[[ 36 269 496 460 177  36   3  12   0   6   2  -5   0  -9   7  14]
 [ 82  -3 -26  48 111 365 539 353 107   8  17   0  -4 -23  -5 -34]
 [369 546 379 134  26  -8   8   9 -14   4 -12   3   2 -12   9  48]
 [ -7  55 245 501 481 199  53 -10   3   0  -2   5  -2  24 -13  -5]
 [246 434 559 286  72  -5   9  -8  -5  -4  -1   0   4   1   1  67]
 [389  87  15  -2   8  19  -8  -1   4  13   5   1  10 139 401 499]
 [294 528 379 115  22  -8  -5   9  -8   3  -2  -5   1   6  18 137]
 [  3   6  -6  47 157 436 524 275  60   5   7   0  -1  14  -3  44]
 [ 18   6  -3  -5   1 -19   6   7   4   5   4  42 230 485 489 185]] ==> -9

[[  -9   56  139 -116  113 -529  -71  403  117  160]
 [  -3   88   17  -33  -16 -208  -60  162   62   91]
 [   9 -106   86  -49  159 -179   24  138   51   42]
 [ -39  254  -45    9 -260   21  -79  -28  -78  -33]
 [  20  -87   65  -48  168 -244   -3  195  107  106]
 [  22 -157  183 -127  333 -555   -3  431  180  185]
 [  -7  -92   37    1   44  114   63  -95  -70  -95]
 [   7  -51   83  -60  135 -266  -10  206   80   87]
 [ -15  -69   62  -16   36   56   55  -55  -77  -95]
 [  -4   88   18  -33  -17 -206  -59  159   58   88]
 [   9  -84   92  -60  162 -250    6  194   76   76]] ==> 403

[[-125  117 -256  121  214  -40 -171 -265 -266   12  -27  115  -64  463
   497]
 [-134  362  270  239  -27  162   67   81   -5  -59   48  138  100 -424
  -483]
 [  11 -538 -286  156  149 -117   81  224  252  145  302  -48  -81 -353
   -50]
 [ -65 -202  273   10  157  -25  446  250 -113 -165 -363 -164   89  243
  -352]
 [ 259  436 -104  287 -111   70 -108 -422  373 -177 -422   41    1 -505
   166]
 [ 426 -279    6   -5  -98   83  525  -44 -308   85  393  205   15 -418
   231]
 [ 360  278  -16  287 -100  -40 -447  408 -151   76   16  -31   57 -358
  -349]] ==> -64

[[ 493 -190  -72  398  238   74 -127  579  -42  -98 -305 -231]
 [ 208  -33    8  436  312 -234 -258 -181 -109  137  194 -288]
 [  66    6   84   43 -363   77  -58 -344   75   20 -197  251]
 [-288  -22    5  269  -70 -156 -145  -44   40   30 -187   52]
 [ 192  -16   42 -394  365 -308  129  -26  -38   46 -217 -152]
 [ 336   82  130   93 -235 -173  158  221  -40   46 -271  185]] ==> -98

[[ -70 -245    7 -141 -246    1   44 -149  -39 -150   64    4  -21 -125]
 [-182 -211  206  -74  -57  166 -184   22  -17  272 -362   94  -54  174]
 [-255  -29 -473 -199  311 -238  -94   90    0 -167   74   -3  295  169]
 [  40   36  -67  -60  -71  -86  139  -19  -95 -151  225   -3   29 -157]
 [ 132  202  322  196 -194   28  107  -14  -55  152  -48   47 -270 -172]
 [ -43 -160  -32 -129  -16   15   14   65  -65   20 -153   65  -37   68]
 [  87  109  -53   29  -24  -85  107   19  -33  -89   83    7  -75 -105]
 [ -35   14   87   27  -58   15  -26  -21   -4   63  -49   22  -52  -18]
 [  57   76   52  176  184 -127  143   80   52  156 -208  -52  -87  190]
 [ -43  -58  373  105 -323  147  -80 -170   41  158 -134   33 -215 -119]
 [ -13  -59  -15 -101 -138   36  -12  -60  -70 -112  162   18   49 -148]] ==> 4

[[ -39 -330  -66   76   65  463  227]
 [-294 -317 -247 -358 -256 -218  316]
 [ 221  138  463  487 -348 -100  230]
 [  77  491 -330 -484  209  -16  507]
 [-141 -466   89  474    6   88  -94]
 [-117  -60   89  -28 -391  125   50]
 [-272 -238   94  398  209 -448 -210]
 [  94 -174 -501  254 -518 -544  191]
 [ 368  422  137  419 -213  -79  219]
 [ 251  -97   38  513 -306  442  200]] ==> 65
---
[[ 113 -563 -237  325  481  -84]
 [-457  586 -369 -162   91 -138]] | 586, 481

[ 548 -136   63  104  248 -579] | 548, 248

[[-102  396 -369 -260    0]
 [-196  357 -543 -303   85]] | 396, 357

[-174   18 -331 -361  -57  469] | 469, 18

[[-343 -255 -451 -257 -193   63 -270]
 [ -12  -60   61 -386 -124   -8 -439]] | 63, 61

[[  47  488 -197 -200 -441 -207 -161]
 [  68 -263  273  296  -33  432 -157]
 [-244  170 -296 -100  126 -201   12]] | 488, 432

[-317  -53   10  434  160   14] | 434, 160

[-458 -108 -506  254] | 254, -108

[  40 -183 -445 -242  125 -284  -11] | 125, 40

[  -3 -490 -508  223] | 223, -3
